In the data rows, 128 means zero.
Each row has a hidden score. How much does it go up from the first row of each pair to the second? 20 means little or no change, 40 a big rise and 0 a big fall. The score is a weighted sum of the row's numbers plus the product of two more (or one squared), each taken from its middle value.
[ 78 154 124 113 131 123 148 128 117 117 145 147 140  95 150 153 147  81
 132 117]
[107 148 112 117 125 126 152 115 102 142 153 140 147 112 138 147 140 108
 133  92] ~ 10
[134  96 171 164 143 106 101 135 125 163  99 116 141 125  86 109 111 179
 156 144]
[104 150 109 111 118 115 150 124 114 115 154 147 152 111 152 153 142 108
 125 107] ~ 19
[214  86 126 191  68 180  56 200 163 136 145 139  63 207 102 147 125 127
  95 198]
[106 148 108 113 128 114 157 110 112 130 139 141 153 108 156 153 145 119
 135  96] ~ 10
[220  77 117 188  56 168  54 203 174 137 146 119  68 212 110 137 112 142
  91 180]
[100 148 127 119 124 127 157 114 115 131 147 139 135 110 146 144 150  83
 128 107] ~ 17
[103 148 120 114 111 137 147 107 103 137 142 141 140  99 141 138 158  87
 134 101]
[ 93 156 126 123 137 112 143 135 119 115 153 151 147 102 138 153 134 114
 128 101] ~ 23
[ 87 162 120 106 133 115 142 120 119 100 149 144 150  99 147 154 147 106
 124 102]
[ 86 147 120 119 143 117 130 138 120 120 147 139 140 115 151 143 151 102
 132 111] ~ 29
[191 190   0  91  48 236 120  68 172  60 123 104   0 240 117 171 151 105
   0 163]
[141  99 175 169 139 127  96 154 139 154 105 109 127 129  67 106 128 150
 158 139] ~ 19
[ 92 146 132 116 139 128 140 125 124 111 134 135 141 103 154 145 147  90
 127 106]
[ 97 148 124  95 124 113 154 106 123 118 135 138 153 101 143 162 137  94
 127  97] ~ 13
[101 158 102 120 140 116 156 126 112 128 160 141 149 110 142 143 153 113
 132 103]
[150 100 163 175 141 104 118 138 119 154 114 117 141 139  81 110 122 193
 158 131] ~ 9
[144  96 160 169 156  91 110 154 132 142 107 118 146 121  83 118 103 184
 158 135]
[135  92 166 185 160 102  90 166 135 143 118 113 136 132  82 106 109 183
 158 139] ~ 25
[107 151 104 109 117 121 161 101 110 131 141 148 146 106 144 147 151  96
 134 106]
[153  97 149 166 144 105 108 130 119 160 110 120 142 131  71 101 115 182
 156 136] ~ 18
[105 148 120  98 116 125 160 109 120 132 144 141 143 104 135 143 154  84
 134 101]
[ 89 163 126  95 139 103 144 107 115 105 151 147 167  97 151 176 126 121
 135 104] ~ 19
[147  99 163 172 132 111 106 143 119 165 109 114 130 132  84  96 126 169
 157 145]
[143 100 162 176 139 114 106 152 134 166 104 112 130 119  71  93 127 161
 165 140] ~ 25
[109 148 107 110 132 115 172 100 121 129 160 141 160 108 150 159 141 117
 134  95]
[ 88 145 122 119 124 134 137 123 122 114 149 146 137 102 149 153 152  87
 134 110] ~ 33
[ 87 148 129 104 129 117 142 118 117 115 147 143 148 100 146 160 132  94
 133 103]
[163  97 163 169 145 106 108 136 127 171 105 118 145 130  75  97 120 181
 156 141] ~ 12
[127  90 159 172 167  97  90 152 134 138 112 110 142 125  90 124 104 194
 164 137]
[157 104 157 179 145 129  97 151 131 175 102 101 122 123  80  86 134 165
 156 146] ~ 22
[155 110 148 171 154 108 111 149 132 164 112 108 131 128  78 103 122 173
 157 143]
[ 91 144 125  97 133 115 153 106 123 118 134 147 154 102 144 174 135  86
 135  89] ~ 23
[104 150 118 114 128 127 156 106 113 134 141 135 141 106 152 153 150  88
 126 100]
[132  86 183 173 161 105 101 164 131 126  97 119 131 120  91 116 111 174
 157 143] ~ 25
[ 95 145 106  91 149 100 146 111 130 102 140 151 164 103 154 173 125 131
 130 105]
[146  97 171 166 131 122 113 132 114 165 106 122 133 124  83 105 130 169
 161 145] ~ 18
[114 155 112 112 122 117 151 102 110 127 152 141 144 111 142 135 142 112
 130 102]
[126 159  92 124 124 123 153 120 110 134 150 144 145 115 139 132 147 116
 132 102] ~ 25
[104 153 109 116 129 136 157 114 112 132 152 133 137 104 142 146 161  92
 136 102]
[201 140  25  46  24 187  90 204 207  99   0  14  62 235 138  73   0 137
   0 197] ~ 13
[ 76 151 131 103 133 116 144 123 115 109 144 132 142 106 166 166 147  90
 133  99]
[ 97 150 118 104 148 107 131 120 124 104 154 148 156 111 149 168 140 109
 134 100] ~ 19
[118 152 105 115 116 123 156 113 116 134 159 140 146 119 149 134 140 114
 127 102]
[115 147 124 121 117 129 150 119 111 148 161 142 132 109 152 125 161  90
 134 105] ~ 25
[ 92 157 111 109 134 124 152 118 112 121 135 129 144 102 139 155 146  81
 134 101]
[240 113   0 110  13 197  76 197 211  71  41  53  56 236  90 162  35 152
   0 197] ~ 11
[107 147 103 126 131 128 150 124 112 132 162 136 139 109 149 133 147 105
 144  98]
[108 145 120 116 122 129 148 118 103 143 152 138 135 109 140 129 152  93
 130 108] ~ 16
[152  99 164 174 139 112  90 148 130 162 110 105 128 131  81  94 128 163
 160 138]
[158 112 154 178 148 110 103 148 129 167 107 106 137 126  85  79 119 184
 165 141] ~ 24
[139  93 165 174 147 113  85 148 126 172 102 109 126 123  66  95 129 161
 161 131]
[ 91 150 123 109 132 119 149 117 117 115 139 141 145 106 139 157 146 106
 125 114] ~ 15
[107 143 121 119 130 123 146 129 113 120 152 138 143 111 152 152 156  93
 129  98]
[147 101 162 170 138 117 110 133 126 164 107 102 126 124  77  90 130 161
 160 134] ~ 17
[140  86 159 183 147 104 102 163 119 167 108 116 135 126  83  98 117 187
 156 142]
[255   0  59 124 103 255 152  18 255   0 106 182   0 255 125  78  55 241
  21 255] ~ 16
[133  99 169 169 158 106  90 143 134 149 110 119 136 125  82 104 112 171
 157 144]
[128  96 179 166 147 106  89 158 143 141 110 124 139 122  90 126 118 154
 158 140] ~ 22
[104 150 112 104 135 103 145 109 106 116 141 145 157 109 152 167 137 103
 129  99]
[104 155 103 110 123 111 143 100 118 123 146 145 154 106 157 154 141 114
 135  98] ~ 21
[108 158 118 123 131 124 145 134 124 117 155 133 141 113 149 136 153  89
 128 105]
[139  97 180 158 137 118 114 142 121 155 107 108 131 121  83 108 122 155
 152 152] ~ 18
[233  71 107 169  62 169  55 198 169 144 130 125  83 205 124 139  97 140
  88 190]
[153  99 147 185 138 117  97 161 139 175 110 109 127 125  67  84 117 171
 162 148] ~ 22
[195 106 165 198 140 184  50  89 128 129 161 143  24 235  95 102 171 163
  97 168]
[209 101 148 208 131 187  40  97 129 136 161 133  12 226  89  91 188 151
 103 180] ~ 21
[109 152 119 123 117 129 154 119 127 123 140 145 138 112 152 126 156  95
 124  99]
[154 102 158 175 158 111 110 136 123 166 112 109 136 122  76  91 114 183
 162 138] ~ 22
[143  91 170 179 142 121 100 154 133 170 109 112 124 132  80  96 130 155
 160 147]
[192 175   0  13   0 204 139 172 202  79  44  50  72 223 192 114  36  81
   0 165] ~ 7
[ 93 153 119 109 129 104 138 121 117  92 138 147 154 103 145 164 137 114
 133 102]
[133  90 164 170 138 117 109 143 129 156 116 111 131 127  71 103 115 166
 159 150] ~ 22
[ 95 166 122 115 147 107 147 123 117 114 150 139 150 112 138 157 135 109
 129 101]
[148  99 158 163 156 107  92 144 128 161  99 110 143 128  91 113 106 181
 166 140] ~ 25
[ 95 155 129 103 136 113 154 110 114 107 148 147 155 104 150 162 139 103
 126 108]
[ 90 154 121 118 122 121 151 128 108 122 139 143 137 108 140 152 160  88
 127  99] ~ 26
[109 145 113 113 142 111 149 119 111 125 161 144 152 113 150 151 142 113
 134  98]
[104 148 131 102 114 126 151 108 116 129 147 142 139 100 141 150 156  90
 126 103] ~ 20
[166 137 118 126  97 195  83  81 131  91 202 175  44 202 152 195 192  64
  62 156]
[147 104 164 182 140 120 104 157 129 151 106 108 128 130  93  99 117 172
 155 148] ~ 10
[ 92 143 127  92 126 117 145 109 118 114 130 138 151  97 156 175 139  83
 128 109]
[105 150 108 106 130 113 155 111 112 128 164 148 152 107 148 162 136 109
 137 105] ~ 17
[ 99 149 116 111 115 124 150 110 113 134 153 149 144 105 137 145 154 102
 129  99]
[113 153 102 119 123 121 149 124 123 129 146 133 140 110 140 129 147 119
 132 113] ~ 25
[113 161 123 124 113 135 144 108 116 137 156 131 135 112 147 139 154  85
 121 104]
[217 139  51 144  82 227  67  83 194  95  63  64   0 255  57 114 122 174
   0 200] ~ 28
[132  89 178 162 159 109  91 152 138 144 109 114 136 121  78 114 114 167
 153 150]
[155 102 163 176 139 121 110 141 127 159 105 109 123 121  67  92 118 154
 162 133] ~ 13
[114 148 102 109 134 116 152 121 115 127 155 141 147 119 151 149 144 109
 135 108]
[123 159 107 128 120 111 151 113 111 140 166 138 143 115 160 135 157 119
 135  96] ~ 15
[255   0  27  36  43 255 187 158 255   0  42 126   0 255 187  74   0 216
  12 255]
[106 151 119 114 112 139 149 112 113 137 147 132 134 111 144 139 161  87
 129  98] ~ 19
[101 148 116 119 136 110 137 126 111 116 158 139 147 111 158 143 143 111
 133  99]
[125 153 100 106 123 109 162 102 102 130 167 146 155 106 153 148 141 118
 134  95] ~ 12
[116 166 112 127 127 125 149 120 103 135 146 140 142 111 145 129 154  95
 133  92]
[149 101 153 184 159 100  87 153 126 153 116 116 137 126  87 105 112 190
 162 157] ~ 33
[149 101 150 163 153 103 110 131 133 156 105 111 145 122  86 115 113 187
 154 130]
[148 101 164 163 144 108 114 141 128 155  99  99 142 128  91 122 105 176
 160 145] ~ 22
[118 162 100 129 122 122 152 121 109 135 160 129 145 107 158 131 160 105
 136 101]
[106 166 100 106 125 113 157 100 116 112 145 143 157 115 150 154 144 123
 128 106] ~ 14
[110 150 133 126 118 129 142 118 120 132 155 140 132 106 143 130 156  90
 132 110]
[100 159 126 107 124 130 142 119 113 126 142 135 138 109 146 147 149  76
 128 101] ~ 22
[ 80 148 114 103 133 106 142 112 122 105 143 150 164  99 157 160 132 110
 131 112]
[105 154 127  97 119 121 150  93 114 132 155 139 148 103 150 153 138  86
 130 111] ~ 16
[ 90 150 130 103 123 123 147 102 114 127 143 142 147  97 159 154 152  89
 131 101]
[ 98 147 121 110 138 107 150 108 119 122 145 140 152 105 149 154 139  97
 130 103] ~ 18
[121 194 141  21 236 150 129  16 118 151 123  92  55 218 245   0 118 123
  69 126]
[154  94 164 171 141 115 110 143 114 153 107 114 134 125  79 100 129 173
 162 135] ~ 25
[103 146 115 105 126 125 151 104 110 123 145 137 148 103 146 157 144  86
 121  92]
[109 156 117 116 124 130 154 109 100 127 149 126 140 111 145 132 162 106
 129 108] ~ 20
[127 153  95 118 124 112 167 103 110 127 153 143 154 114 155 141 141 114
 132 104]
[ 83 156 130 114 133 116 137 131 113 108 146 149 143 105 148 147 150  83
 131  97] ~ 34
[210  80 140 190  85 172  50 149 155 110 141 147  56 214  81 166 145 138
  87 185]
[ 93 154 125 109 121 128 138 127 113 125 151 137 136 104 149 146 157  89
 127 107] ~ 20
[151  96 157 176 146 107 105 159 115 170 115 109 132 133  71  97 126 178
 162 138]
[158 104 157 187 153 106  94 150 121 159 114 105 136 131  82  96 117 181
 158 142] ~ 20
[ 97 149 128 108 121 125 163 113 122 118 153 139 146 100 138 149 153  83
 131 100]
[189 183   0   0  22 195 145 169 191  86  38  35  82 215 200 110  21  83
   0 163] ~ 6
[112 153 118 118 129 122 142 116 104 129 156 155 143 111 147 133 143 103
 136 100]
[255   0   1 132  32 255 151 110 255   0 111 199   0 255 131 166   0 248
  11 255] ~ 21
[ 91 142 126 103 137 113 145 123 123 114 144 148 146 101 151 165 142  98
 133 106]
[140 105 171 177 154 105  95 166 127 152 106 116 134 131  87  98 118 177
 152 138] ~ 18
[122 109 192 171 157 110  98 160 132 145  97 117 130 118  85 124 115 152
 159 143]
[114 158 117 105 124 130 157 111 112 137 152 138 137 110 146 136 152  90
 129 103] ~ 10
[146  88 163 169 144 114 112 141 125 158 106 117 129 128  81 111 124 165
 152 144]
[109 155 100 114 125 120 152 117 110 130 147 143 150 113 151 142 148 117
 129  92] ~ 20
[154 100 161 174 146 109 109 150 119 162 112 113 141 126  92  91 115 191
 157 141]
[148  92 165 164 144  96 103 144 130 153  98 122 150 126  91 116 106 186
 164 133] ~ 15
[100 141 127 110 128 115 149 126 114 117 145 144 146 108 150 154 141 103
 130 105]
[111 147 118 118 120 138 154 114 119 140 151 139 137 101 149 136 151  84
 127 100] ~ 22
[106 138 128 113 121 136 148 120 119 135 151 128 135 107 144 139 166  83
 128 106]
[136 107 171 175 141 114  98 148 132 155 109 104 124 129  95  97 122 156
 155 147] ~ 21
[102 156 127 107 113 126 156 117 118 125 153 137 137 101 157 145 149  89
 134  98]
[169 120 177  44 188 127  90 127 153 180  42  41  92 209 197   0  25 158
  86 180] ~ 9
[152 100 145 171 134  98 101 133 122 158 104 115 144 127  76 101 108 190
 161 139]
[103 146 110 105 125 123 161 109 108 123 158 138 154 103 146 147 144 100
 136 107] ~ 21
[145 100 159 160 150 103 101 132 135 149 107 121 144 125  83 111 114 180
 160 145]
[106 150 117 115 123 112 153 109 102 122 149 146 152 104 152 151 145 109
 130  98] ~ 15
[101 143 117 119 121 132 139 115 112 128 151 134 137 101 151 134 156  84
 135 105]
[ 99 157 131 101 119 126 153  98 111 131 150 145 142 104 140 155 156  80
 123 105] ~ 15
[172 119  74 118  28 204 101 174 150 110 180 147  70 187 172 170 164  43
  64 151]
[151  94 156 172 146 109 113 138 121 172 119  98 139 133  77  89 117 178
 161 141] ~ 10
[152  92 167 166 143 109 109 129 126 156 103 117 144 124  78 114 113 174
 158 144]
[129  99 171 162 162 107  83 159 140 136  97 119 133 117  83 119 123 154
 158 140] ~ 36
[104 151 120 115 116 129 136 116 119 155 159 132 130 103 147 139 164  88
 124 100]
[110 155 116 110 131 120 142 111 118 128 139 139 141 107 145 143 146 103
 131 102] ~ 17
[ 87 158 122 117 129 115 134 122 127 106 142 142 141 109 152 155 149  92
 127 103]
[ 98 143 122 103 119 122 155 105 109 136 146 142 144 107 139 155 145  85
 127 102] ~ 14
[ 95 144 119 111 144 109 147 132 118 112 145 148 148 102 153 163 143 107
 130 107]
[ 97 156 124 117 133 117 145 120 114 105 141 147 143 107 146 145 141  92
 133  94] ~ 17
[ 87 149 136 107 143 120 145 128 125 105 143 139 145  97 151 167 144  98
 131 101]
[134  98 170 174 159  92  90 151 136 142 108 128 145 121  87 110 117 186
 162 144] ~ 13
[101 160 118 115 130 115 147 111 115 121 149 140 148 102 155 152 140 100
 132 107]
[ 89 154 116 101 141 101 147 113 114 112 145 161 157  98 159 165 138 119
 132 102] ~ 19
[144  94 173 177 142 120  88 144 135 161 103 110 122 124  72  89 126 158
 162 153]
[149 105 147 174 145 105 102 147 119 148 115 119 146 131  82 106 107 184
 160 141] ~ 18
[114 164 115 109 128 123 165 102 103 122 133 150 151 100 136 148 140  92
 132 103]
[ 92 156 125 122 133 117 140 130 122 111 149 138 139 109 148 150 155 102
 123 106] ~ 28
[110 168 116 117 113 125 148 119 115 140 154 143 142 110 149 131 151 112
 133 107]
[133 110 177 171 159 101  89 161 128 146 113 113 134 121  77  99 108 169
 161 157] ~ 28
[ 83 162 123 104 128 109 150 120 126 107 147 150 145 104 146 156 137 102
 127 108]
[108 160 116 115 114 120 150 115 103 129 146 147 138 109 142 142 156 106
 138 103] ~ 18
[111 147 111 103 135 112 153 109 105 115 147 151 154 103 148 165 136 108
 124 105]
[190 106 168 186 155 182  60  69 134 146 155 118  14 231 103  71 179 157
 100 176] ~ 29
[101 142 119 120 118 132 150 112 103 147 149 146 133 109 144 132 158  86
 130  97]
[130  91 187 166 147 116  97 153 132 156 100 102 129 119  79 126 123 159
 159 138] ~ 26
[100 153 127 118 119 133 147 131 121 123 146 136 135 105 147 146 162  87
 126 104]
[140  97 160 164 153  95 101 134 133 139  94 124 149 126  85 130 112 183
 163 140] ~ 15
[108 156 125 109 109 133 151 112 107 129 142 142 136 101 144 140 153  76
 132 100]
[ 90 152 124 103 131 119 151 111 103 118 146 154 148 105 152 166 138  95
 132 102] ~ 21
[111 155 105 119 125 122 149 115 114 135 146 141 138 108 140 122 158  97
 136 104]
[220 128  25  32  46 181 101 189 205 111   0   5  78 226 143  69   0 149
   0 202] ~ 16
[109 146 113 100 133 114 154 113  99 125 140 154 160 102 149 161 147 116
 136 105]
[ 90 147 128  97 146 116 144 116 108 107 138 153 157 103 150 162 137  94
 130  95] ~ 22
[104 152 114 124 133 113 153 113 114 135 150 144 140 112 147 136 155 103
 129 102]
[112 147 117 103 135 115 164 108 100 121 147 140 161 107 155 154 140 118
 132  98] ~ 17
[146 103 144 176 153 102 101 153 123 147 117 118 139 133  82  98 106 193
 171 139]
[224 112  25 157  24 217  53 151 201  72  80  76   8 254  63 167  96 151
   0 211] ~ 17
[156 112 148 184 148 112 104 150 125 171 121 111 135 135  83  96 121 189
 160 141]
[147 103 161 170 139 106  99 139 118 157  91 108 133 130  85 107 118 181
 156 137] ~ 12
[120 156 107 107 116 114 163  96 109 130 149 148 157 113 145 146 143 110
 136  87]
[205  81 126 162  65 169  51 203 160 131 127 128  82 201 110 156  99 130
  87 187] ~ 37
[228  84 114 173  53 171  56 205 166 135 136 118  82 208 119 120  99 138
  85 185]
[107 151 113 109 134 112 148 108 115 117 152 150 152 111 144 154 142 116
 135 103] ~ 16
[ 68 147 135  91 134 117 153 117 108 108 140 158 150  99 144 182 146  77
 125  98]
[145  99 163 163 155 105 104 130 120 157 102 109 143 125  80 126 116 172
 152 148] ~ 12
[104 144 122 108 120 113 145  91 117 136 152 133 144 104 140 147 148  95
 135 104]
[205  86 145 200 107 182  44 130 148 132 156 146  41 222  81 135 162 154
  98 183] ~ 31
[116 154 107 134 118 126 135 118 111 130 149 140 137 110 146 129 154 107
 136  97]
[107 152 121 104 115 124 155  95 104 139 147 152 145 104 142 140 157  84
 127  98] ~ 15
[108 146 122 118 119 131 144 117 112 131 147 123 136 108 147 139 151  83
 135 111]
[ 98 155 123 111 123 130 148 111 119 133 149 148 130 106 145 141 156  96
 133 103] ~ 26
[120 144 112 128 121 127 150 119 111 138 149 133 135 110 149 118 159 106
 128 100]
[121 155 112 124 130 116 156 128 112 135 157 136 145 105 155 136 140 119
 134  99] ~ 23
[132 102 172 157 159 102 100 144 124 145 100 114 148 126  87 122 108 169
 159 136]
[104 153 125 111 116 127 145 116 112 123 152 140 136 108 153 153 156  90
 133  95] ~ 20
[236 118  25 101   4 217  81 216 211 101  27  28  38 235  95  98  42 118
   0 206]
[101 149 116 100 117 120 155 110 113 129 138 139 148 103 155 157 151  90
 129 102] ~ 34
[135  99 172 170 155 107  92 162 128 152 109 113 137 126  91 112 108 175
 167 146]
[ 96 149 126 111 131 116 139 126 105 112 140 144 144 100 145 161 140  97
 130 109] ~ 15
[112 153 113 122 113 136 135 114 111 132 152 125 126 113 139 130 164  80
 130 103]
[139  98 160 176 151 116  90 145 136 157 113 116 127 125  83 103 125 156
 160 134] ~ 27
[ 81 161 125 107 131 118 132 123 120 116 143 148 150  99 157 167 140  84
 132 106]
[138  91 160 168 156 103 116 145 122 147 107 119 145 128  80 113 105 189
 164 148] ~ 15
[147 106 159 177 143 113 102 139 123 165 107 112 127 131  90  90 120 172
 155 139]
[204  88 141 208  81 187  45 151 155 122 159 130  37 219  85 143 156 134
 100 190] ~ 25
[ 99 148 116 105 117 129 159 108 109 131 143 146 146 103 139 152 154  96
 130  99]
[155 105 149 187 144 105  96 155 141 153 110 107 133 132  92  93 116 191
 161 143] ~ 25
[106 155 101 110 143 106 148 108 115 116 152 151 155 106 148 158 136 127
 141 103]
[ 99 157 116 118 125 107 149 121 119 113 146 144 151 106 153 163 138 117
 132 103] ~ 16
[102 150 125 115 121 131 142 127 111 122 141 145 138 106 157 133 156  91
 128  97]
[140 104 153 174 147 103 105 153 125 162 112 105 138 133  83  95 122 185
 165 140] ~ 23
[152 137 202  57 242 141  75  63 135 194  59  44  51 223 199   0  69 172
  93 176]
[163 144  78  69  42 181 119 184 158 108 146 123  95 174 196 131 108  37
  59 151] ~ 21
[ 92 149 121 100 123 122 160 106 112 121 146 149 148 104 148 163 157  93
 130 107]
[162 106 152 177 145 108 113 133 127 167 105 115 143 128  78  98 114 197
 155 135] ~ 18
[ 98 148 115  93 142 106 162 111 121 109 143 151 162 103 159 172 127 112
 131 106]
[149 103 147 166 147 100 108 138 117 156  99 120 144 129  82 105 107 185
 163 145] ~ 21
[111 161 115 120 130 123 156 111 118 136 158 140 140 109 152 136 159  87
 122 107]
[171 127  92 152  68 199  94 121 141 101 201 163  39 202 151 169 193  64
  70 142] ~ 37
[ 95 150 116 103 134 101 152 109 114 123 140 148 159 108 142 161 130 114
 130 105]
[ 84 153 131 106 141 116 135 129 122 108 148 143 143 104 154 168 144  94
 133 108] ~ 31
[148 106 180 165 145 120 101 149 125 156 100 112 119 128  80 107 132 154
 159 145]
[104 155 113 102 118 119 157 100 117 131 143 142 146 103 147 156 148  94
 132 101] ~ 14
[ 84 147 139 105 133 127 131 128 122 111 137 145 136 107 149 155 149  88
 137 108]
[133  93 168 176 154 119  88 150 123 150 103 108 127 129  76  98 128 162
 156 147] ~ 16
[106 161 110 110 123 119 148 103 103 134 150 139 153 115 144 145 153 105
 133 103]
[119 105 175 164 148 111  99 145 136 146  92 123 140 117  78 122 115 161
 164 149] ~ 29
[255   0  49   5  52 255 190 149 255   0  17 117   0 255 201  55   0 225
   5 255]
[ 87 141 129  94 134 115 144 107 122 106 140 149 150 104 136 172 135  87
 137 104] ~ 32
[142 104 171 170 148 102 100 155 130 142 116 114 132 134  85 104 121 172
 164 145]
[ 95 156 126 106 118 127 151 112 110 124 144 138 145 104 148 160 142  84
 131 114] ~ 19
[208  91 145 194  96 182  41 128 159 128 154 149  40 216  89 143 159 155
  92 183]
[140 100 164 168 134 119 117 135 133 170  90 105 132 127  90  97 124 168
 159 139] ~ 14
[105 150 120 116 116 128 146 124 110 137 155 132 134  98 152 141 156  93
 137 100]
[113 146 110 107 134 123 160 120 112 130 155 142 146 109 151 153 144  95
 134 103] ~ 15
[122  97 169 161 160 107  86 154 137 136 105 117 140 121  83 125 110 168
 158 135]
[135  97 173 152 152 100 107 133 130 128  90 114 142 125  92 133 104 166
 160 128] ~ 11
[ 97 146 113 101 134 111 144 119 125 110 148 144 153 103 156 161 138 116
 139 105]
[ 78 139 138  98 146 119 154 107 122 115 145 153 148 100 157 178 147  89
 126 104] ~ 24
[105 156 114 114 111 125 153  98 112 140 160 142 145 105 147 150 160  91
 135  89]
[114 151 126 123 117 141 150 123 120 144 152 132 127 110 149 129 175  83
 127  94] ~ 27
[150 105 145 178 154 110 109 160 132 152 102 117 135 133  96 105 113 183
 159 144]
[103 157 105 125 131 112 148 124 119 117 150 143 145 104 144 137 150 126
 134 109] ~ 13
[159  98 148 178 150 109 109 132 118 159 108 114 139 132  99 101 130 197
 160 150]
[105 161 117 128 137 114 142 124 125 110 153 148 145 106 146 144 145 113
 129 115] ~ 16
[147  97 166 180 133 126 100 162 130 171 122 113 118 124  74  89 128 158
 155 145]
[146  96 175 179 128 121  93 150 130 174 113  95 121 126  72  83 140 155
 156 150] ~ 16
[110 157  99 106 121 114 157  98 104 132 151 148 151 105 145 144 140 103
 134 100]
[ 98 163 124 100 132  98 154 114 122 109 139 159 162 106 153 185 130 108
 133 109] ~ 24
[106 154 118 114 123 129 153 120 112 120 150 134 138 110 148 137 158  92
 138 104]
[121 146 103 118 131 115 157  96 107 140 154 144 153 115 152 135 149 103
 133 101] ~ 9
[148 102 167 163 149 105 110 136 125 163 108 117 144 126  82 109 119 186
 154 132]
[116 150 105 118 128 121 142 121 112 126 151 152 143 108 139 135 147 103
 134 103] ~ 24
[132 101 178 181 130 121 114 151 135 162 108 107 124 121  79 101 121 148
 162 147]
[132  97 171 175 158 106  88 162 129 146 105 111 135 130  91 117 104 183
 154 137] ~ 24
[113 151 106 105 136 111 169 110 113 123 144 141 155 107 156 157 145 109
 129 112]
[139  99 168 182 152 104 110 156 132 146 110 116 132 127  76 107 119 175
 157 146] ~ 23
[ 87 151 118 102 140 106 161 110 123 116 142 156 160 102 150 174 131 108
 133 106]
[130  93 164 168 160 102  98 156 126 148 115 118 138 124  91 113 110 169
 156 149] ~ 25
[135  93 166 170 145 113 100 145 142 158 102 108 132 124  78 113 114 166
 154 145]
[131  94 166 156 142 102  96 131 138 143  96 111 148 121  82 126 109 176
 157 141] ~ 14
[107 137 113 109 130 109 155 113 112 109 147 140 158 107 148 161 141 114
 130 101]
[100 150 128 107 135 117 147 117 114 106 140 137 146 103 137 153 148 102
 130 113] ~ 26
[120 151 105 127 127 118 137 127 110 130 151 136 142 111 152 132 150 125
 132 112]
[ 83 151 120  87 133 114 146 113 112 109 130 147 155 100 147 174 136 103
 133 102] ~ 19
[ 83 156 136 112 127 129 136 129 122 118 145 134 135 101 144 160 152  97
 123 101]
[ 88 152 119 101 130 117 149 113 127 113 149 142 149 104 149 161 141 102
 120 104] ~ 15
[110 149 120 121 109 134 154 125 118 138 149 130 132 106 146 123 159  83
 131 107]
[142 104 143 177 142 104 107 148 123 159 112 114 136 129  75  96 124 181
 156 130] ~ 20
[100 155 113 106 132 105 148 125 124 118 150 141 152 103 156 153 137  97
 132 102]
[105 142 130 107 124 128 155 109 120 129 148 148 141 101 145 157 153  80
 126 106] ~ 21
[105 156 130 123 114 137 134 121 111 144 151 135 126 108 136 128 162  75
 129 102]
[114 159 113 123 119 132 152 114 107 123 150 138 135 114 134 135 168  97
 136 101] ~ 14
[ 95 151 120 118 133 129 151 119 123 119 139 136 141 105 138 150 137  93
 127 110]
[130 101 166 167 143 123  95 152 140 149  96 112 127 128  90 107 117 166
 161 135] ~ 24
[204 111 147 180 158 167  60  65 131 148 155 128  25 244 100  61 167 190
 101 180]
[171 145  97 149  71 204  92 121 131  96 220 167  44 197 152 169 189  60
  65 143] ~ 36
[106 155 120 111 121 130 140 114 110 140 155 137 134 102 149 130 158  96
 130 101]
[ 95 153 126 120 119 132 149 104 119 123 154 147 135 108 141 155 156  78
 124 100] ~ 20
[116 157 112 117 128 130 150 105 110 133 154 140 138 107 138 135 153 100
 125  99]
[ 96 148 124 103 111 126 167 109 111 136 144 152 148 101 144 147 149  84
 127 104] ~ 18
